Here is a table of points, one per row:
-0.24 & 1.07 & -0.26 & 1.47 & -0.32 & 0.89 & 1.08 & -0.32 & 0.42 & -1.88 & -0.28 & 0.29 & 0.80 & 0.42 & 2.67 & -0.36 & 0.35 & -0.02 & -2.29 & 0.54 & -1.26 & 0.18 & 0.87 & 0.50 \\
1.32 & -1.40 & -0.23 & 0.55 & -1.52 & -0.16 & -0.64 & -0.08 & 0.60 & 0.75 & 0.68 & 0.91 & -0.93 & 0.94 & 1.42 & 1.14 & -1.48 & 1.28 & 0.63 & -1.25 & 0.71 & -2.14 & -0.61 & -1.57 \\
-0.03 & 1.17 & -0.64 & -1.24 & -0.55 & -0.69 & -0.07 & -0.44 & -3.29 & -0.11 & 0.11 & 0.85 & 0.09 & -0.03 & -0.15 & 1.66 & 1.09 & -0.37 & 0.08 & 0.11 & -0.35 & -1.38 & -0.21 & 0.70 \\
-0.83 & 0.00 & -0.66 & -1.13 & -0.96 & 0.30 & -0.07 & 1.12 & 1.10 & 0.40 & -0.33 & -0.33 & -1.69 & -1.43 & -0.58 & -0.34 & 1.41 & 0.25 & -0.05 & -0.43 & 0.93 & 0.86 & 0.66 & 0.55 \\
-2.08 & -0.14 & 0.99 & 1.18 & -0.85 & 0.43 & 0.59 & -2.25 & 0.13 & -0.16 & -1.20 & -0.49 & 0.52 & 1.75 & 0.94 & 1.25 & 0.29 & -1.24 & -0.83 & 0.14 & -0.06 & 0.14 & -0.24 & 1.70 \\
-0.64 & -0.76 & 1.35 & 0.44 & 0.49 & -0.45 & -0.53 & -1.36 & 0.68 & -0.05 & 0.17 & -2.06 & 0.12 & 0.77 & 1.25 & 3.01 & 0.24 & -0.21 & 0.46 & -0.47 & -0.64 & 1.31 & -0.05 & 0.23 \\
-0.38 & 0.44 & -0.88 & -0.48 & -0.19 & 1.08 & -0.22 & 2.41 & 0.17 & 0.31 & -1.15 & 0.06 & -0.39 & -0.47 & -0.38 & 1.92 & -0.45 & 0.78 & 1.71 & -0.26 & 0.10 & 1.89 & 1.02 & 0.86 \\
-0.44 & -0.25 & 1.34 & 0.62 & -0.87 & 0.04 & 0.21 & 1.07 & -2.46 & -0.30 & 1.39 & -0.02 & 0.52 & -0.27 & -1.10 & 0.48 & 0.14 & 1.32 & 0.70 & -0.84 & -0.80 & -1.67 & 0.04 & -1.05 \\
-0.34 & -1.39 & -0.40 & 0.16 & 1.25 & 0.10 & -0.67 & -0.19 & -0.22 & -0.29 & 1.18 & -0.61 & 1.18 & 0.05 & -0.55 & 0.03 & 0.02 & -0.43 & 1.83 & -1.90 & 1.38 & -1.51 & 0.07 & -0.86 \\
-1.53 & -0.31 & -0.15 & 0.46 & -0.93 & 1.92 & 1.03 & -1.54 & 0.97 & -0.97 & -0.82 & 0.21 & -0.36 & 1.00 & -1.95 & -0.34 & 0.69 & -1.82 & 1.62 & -0.16 & -2.10 & -0.35 & -0.69 & 0.50 \\
0.23 & 0.54 & 1.03 & -0.97 & -0.73 & -0.20 & 2.12 & 0.67 & -0.88 & -0.21 & 1.72 & -1.54 & 1.10 & -0.99 & 0.54 & 0.32 & -2.41 & -0.73 & -1.52 & -0.53 & -1.05 & 0.99 & 0.99 & 1.15 \\
-0.73 & 1.31 & -0.58 & 0.12 & -1.04 & 0.60 & -0.79 & -0.24 & -0.59 & 1.15 & -0.59 & 1.19 & -0.34 & -1.50 & -0.69 & 1.50 & 0.12 & -0.54 & -2.09 & -0.10 & 1.95 & 1.45 & 0.19 & -0.75 \\
1.16 & 1.63 & 1.02 & -0.37 & 0.84 & 1.84 & -0.44 & -0.32 & 0.24 & 1.11 & -1.16 & 1.42 & -0.60 & 0.72 & -0.19 & -0.13 & 1.13 & -0.42 & 0.15 & -0.23 & 0.52 & -0.42 & 1.76 & -0.14 \\
-0.97 & 0.81 & 1.01 & -0.27 & 1.28 & -0.83 & -0.40 & -1.89 & 0.69 & -0.43 & 1.33 & 0.34 & -0.42 & 0.18 & 0.14 & -0.29 & -0.18 & 2.52 & 0.25 & 0.90 & -0.18 & -0.39 & 0.36 & 0.96 \\
-1.10 & 0.05 & -0.11 & -0.08 & -0.20 & -0.22 & -0.05 & 1.52 & 0.99 & -0.56 & 0.61 & -0.05 & 1.70 & 1.09 & 1.21 & -1.11 & -0.95 & -0.75 & -0.86 & -1.33 & -0.88 & -1.53 & 0.08 & 0.46 \\
-0.66 & -0.11 & -0.95 & 1.56 & 1.57 & -0.26 & -0.01 & -0.41 & -1.75 & -0.45 & 0.08 & 1.29 & -1.10 & -0.88 & 1.65 & -1.35 & -2.44 & -0.76 & 2.32 & 0.89 & 0.02 & 0.08 & -0.39 & -0.63 \\
1.06 & 0.77 & -0.82 & -0.62 & 0.10 & 2.42 & -2.48 & -0.96 & 0.71 & 2.07 & -0.10 & -0.54 & 0.24 & 1.20 & -1.30 & -1.95 & -1.13 & -0.13 & -1.66 & -0.13 & -0.31 & -0.47 & -0.03 & 0.26 \\
0.05 & 0.55 & 0.08 & -0.16 & 0.05 & -1.42 & 0.09 & 1.08 & 0.69 & 1.16 & -0.53 & -0.02 & 1.67 & -1.21 & -1.32 & 1.11 & 1.46 & 0.12 & 0.13 & 0.08 & 0.43 & 0.35 & -0.70 & 0.58 \\
-1.36 & -0.02 & -0.92 & -1.04 & -2.11 & -1.09 & -0.03 & 0.56 & 0.24 & 0.47 & -0.63 & 0.72 & -0.11 & 0.13 & -1.01 & -1.63 & -0.45 & 1.51 & -0.93 & -0.09 & 1.53 & -0.42 & 0.55 & 0.04 \\
-1.48 & -0.42 & 1.79 & 0.41 & -0.45 & 0.56 & -0.66 & 0.17 & 1.47 & -0.54 & 1.85 & 0.29 & 0.29 & 0.19 & 0.05 & -0.89 & 0.30 & 0.05 & 1.25 & 1.01 & -0.58 & 1.44 & 0.32 & 0.16 \\
-0.21 & 0.52 & 2.07 & 0.95 & -1.69 & -0.12 & 1.74 & -0.74 & 1.70 & -1.28 & -1.35 & 0.15 & 2.26 & 0.92 & 1.42 & -1.08 & 1.20 & -0.50 & 0.00 & 0.47 & -0.12 & 0.83 & -0.80 & -0.01 \\
0.07 & -1.16 & 0.52 & 0.80 & 0.90 & -0.44 & -0.31 & -0.38 & -0.26 & 0.30 & 0.47 & 1.24 & -0.02 & -0.27 & 0.56 & -1.72 & 0.11 & -0.21 & -0.43 & 0.11 & -1.00 & 0.13 & 0.14 & 0.33 \\
0.34 & -0.79 & 0.22 & 1.46 & 1.35 & -0.27 & 0.15 & 1.85 & 0.36 & -0.02 & 1.12 & 0.34 & -2.08 & 0.05 & -0.05 & -0.09 & 0.93 & -0.36 & -2.01 & 0.37 & -0.26 & 0.29 & -1.24 & -0.02 \\
-0.37 & -0.07 & -0.52 & 1.31 & 0.43 & 0.62 & 0.28 & 1.25 & 0.12 & -1.07 & -0.80 & 0.74 & 0.55 & 1.05 & -0.81 & 0.71 & 0.06 & 3.21 & -0.59 & -0.43 & -1.40 & 1.49 & -0.64 & -0.59 \\
0.16 & -0.16 & -1.24 & -1.73 & 0.13 & -2.31 & -0.42 & -0.76 & -0.57 & 0.31 & -0.78 & -0.21 & 0.81 & 0.76 & 0.74 & -0.43 & -0.14 & 0.35 & 0.81 & -0.87 & 0.33 & 1.01 & -0.97 & -0.20 \\
-0.44 & 2.02 & 0.16 & 1.85 & -0.34 & 0.39 & -0.42 & -0.97 & 0.86 & -0.52 & 1.53 & -0.56 & 0.62 & -0.25 & 0.06 & -0.70 & -0.33 & -1.22 & 0.19 & -0.57 & -0.01 & 0.30 & -2.37 & 1.92 \\
0.16 & 1.68 & -1.80 & -0.62 & -0.58 & 0.17 & 0.37 & -0.11 & 1.26 & 0.70 & 0.47 & -1.74 & -0.90 & -0.81 & -1.10 & 1.65 & 0.69 & -0.07 & 0.50 & 1.34 & 0.21 & 0.17 & 2.24 & -1.47 \\
2.62 & 0.01 & -0.05 & 0.12 & -0.05 & -1.20 & 0.21 & -0.55 & 0.42 & -0.29 & -0.20 & 0.13 & 0.97 & -1.11 & 0.02 & -0.87 & -0.01 & 0.30 & 1.13 & -0.12 & -0.44 & 0.21 & -0.16 & 0.87 \\
0.27 & 0.49 & 0.09 & -0.45 & 2.01 & 0.41 & -1.07 & -0.95 & -0.34 & 0.02 & 0.04 & 1.39 & 1.19 & -0.40 & -0.21 & 0.34 & 1.28 & -0.42 & -0.55 & -1.50 & -0.89 & -0.01 & 0.91 & 0.38 \\
0.29 & 2.49 & 0.89 & 0.20 & 0.07 & 0.93 & -0.38 & 0.89 & -0.50 & 2.50 & -1.46 & -2.68 & -0.56 & -0.14 & 0.36 & -1.52 & -0.83 & -0.39 & 0.43 & 0.62 & 0.01 & -0.51 & 0.25 & -2.38 \\
0.01 & -0.28 & 0.82 & -0.70 & 0.12 & -0.16 & 1.25 & -0.16 & 0.54 & -1.04 & -0.55 & 1.68 & -2.38 & 0.92 & -1.43 & 0.87 & -1.66 & -0.52 & -0.54 & 0.45 & 0.14 & 0.91 & -1.75 & -0.61 \\
0.42 & -0.63 & 0.22 & -0.05 & -2.05 & -0.96 & -1.22 & -0.12 & -1.30 & -0.29 & 1.31 & 0.87 & -1.41 & -0.36 & -0.85 & 0.39 & -0.04 & -0.29 & 0.28 & 0.44 & 0.29 & 0.26 & 0.00 & 0.82 \\
2.16 & 0.52 & -0.53 & -0.70 & -0.93 & -0.18 & 1.25 & -0.94 & 0.08 & -1.33 & 2.21 & 0.90 & -0.05 & 0.48 & 0.65 & 0.25 & 0.90 & -0.12 & 1.71 & -1.84 & 1.58 & -0.55 & -0.12 & -2.61 \\
These points spread out most along one direction. Take the direction at right angles to it along which they spread out most. Go by this last direction. Where along it does each point below lie, from 0 to 99? 50 is the average, and the first point above lies past it. One standard deviation of the points above along it is 16.
1.17 & -2.12 & 0.06 & -0.05 & 0.74 & 0.65 & 0.96 & -1.14 & 0.02 & 1.56 & 0.09 & 2.23 & 0.03 & -1.29 & 0.38 & -0.11 & -1.49 & 0.23 & 0.67 & -0.86 & -1.52 & 1.07 & 0.13 & -0.97 \\ 35
-0.30 & -0.79 & 0.25 & -1.81 & 0.65 & 1.63 & 0.80 & -0.34 & 0.04 & -0.63 & 0.45 & -2.01 & -1.07 & 1.27 & 0.28 & -1.72 & 1.79 & -1.02 & -0.34 & 1.74 & -0.79 & 0.04 & -1.31 & 0.41 \\ 59
-0.27 & -0.42 & 0.22 & -0.18 & 0.22 & -0.09 & 0.16 & -0.15 & 0.98 & -0.94 & -0.54 & 0.37 & 0.47 & 0.18 & 0.08 & 0.36 & -1.04 & -1.29 & -0.62 & 0.04 & 0.68 & -2.50 & 1.74 & 0.88 \\ 48
-0.32 & -0.87 & -1.88 & -0.15 & -0.80 & -1.27 & -1.10 & -0.64 & -1.65 & 0.32 & 0.67 & -1.12 & 0.40 & 1.04 & 0.30 & -0.29 & 1.51 & 0.07 & -0.27 & 0.60 & 0.25 & 2.20 & 0.80 & -0.77 \\ 51
0.20 & -0.83 & 0.42 & -0.33 & 1.48 & 0.66 & 2.23 & 0.62 & -1.48 & 0.82 & 1.28 & 0.30 & 0.85 & 0.67 & 0.64 & -0.73 & -0.12 & 2.06 & 0.34 & -0.64 & 3.48 & 0.39 & -0.54 & 1.00 \\ 33
0.30 & -0.06 & -0.56 & -0.07 & -0.29 & -0.71 & 0.67 & 0.63 & -1.01 & 1.13 & -0.40 & -0.10 & -1.39 & -1.54 & 1.08 & 0.23 & 1.56 & 0.74 & -0.20 & -0.82 & -1.11 & -1.97 & -0.62 & 1.47 \\ 46
0.49 & 0.35 & -1.25 & -0.29 & -0.44 & 0.53 & -0.83 & 0.79 & 0.46 & 0.53 & 0.04 & -0.41 & 1.16 & -0.08 & -0.21 & 1.50 & -1.33 & 0.24 & 1.81 & 2.92 & -0.04 & -0.69 & -0.05 & 0.17 \\ 54
-0.62 & -1.32 & -0.20 & -0.96 & -0.53 & -0.17 & -1.16 & -0.77 & 0.05 & -1.49 & -0.64 & -1.84 & -0.05 & -3.38 & 0.53 & -0.86 & 0.99 & 1.33 & -0.71 & -1.34 & 0.92 & -0.42 & -0.31 & -0.81 \\ 46
0.72 & -2.03 & -0.68 & 2.78 & 1.80 & -0.79 & 2.44 & -1.15 & -0.33 & 0.77 & -0.16 & -0.12 & -0.44 & 0.38 & -1.19 & 0.52 & -0.63 & 0.67 & -1.85 & 1.43 & 0.52 & -1.25 & -0.34 & -1.29 \\ 40
-0.80 & 0.06 & -1.26 & -0.83 & -1.06 & -2.64 & 0.66 & 0.55 & 0.00 & 0.50 & -0.99 & -0.52 & -1.87 & -0.50 & -1.80 & -2.47 & 1.16 & -0.93 & 0.59 & -0.90 & -0.13 & 1.65 & 1.80 & -0.33 \\ 62
3.07 & 0.18 & 0.57 & 0.61 & -0.08 & 0.65 & -1.59 & 0.98 & -0.96 & -0.67 & -2.77 & -1.08 & 0.03 & -0.40 & -0.54 & 0.18 & -0.61 & 0.32 & 0.41 & 0.63 & 0.15 & -0.35 & 0.21 & 0.77 \\ 59
-0.81 & -0.10 & 0.37 & -1.41 & 1.85 & -0.13 & 0.04 & 0.67 & 0.51 & -1.25 & -0.67 & 0.76 & -0.30 & -0.49 & -0.78 & 0.22 & -0.74 & -0.46 & -1.24 & 2.21 & -0.39 & -0.43 & -2.73 & -1.87 \\ 51
-0.17 & -0.42 & 0.51 & -0.16 & 1.37 & -0.49 & -1.37 & 0.81 & 0.56 & -0.37 & 0.38 & -1.41 & 0.20 & 1.09 & 0.68 & 1.17 & -1.21 & -0.59 & -0.46 & -0.99 & -0.30 & 0.10 & 0.54 & 0.93 \\ 50
0.87 & 0.19 & 0.56 & -0.22 & 0.88 & 0.42 & -1.42 & 2.29 & 0.53 & 0.26 & -1.07 & 0.79 & 0.70 & 0.53 & 0.54 & 0.19 & 0.24 & -1.54 & 0.03 & 1.56 & 0.47 & -0.79 & 1.19 & 0.34 \\ 62
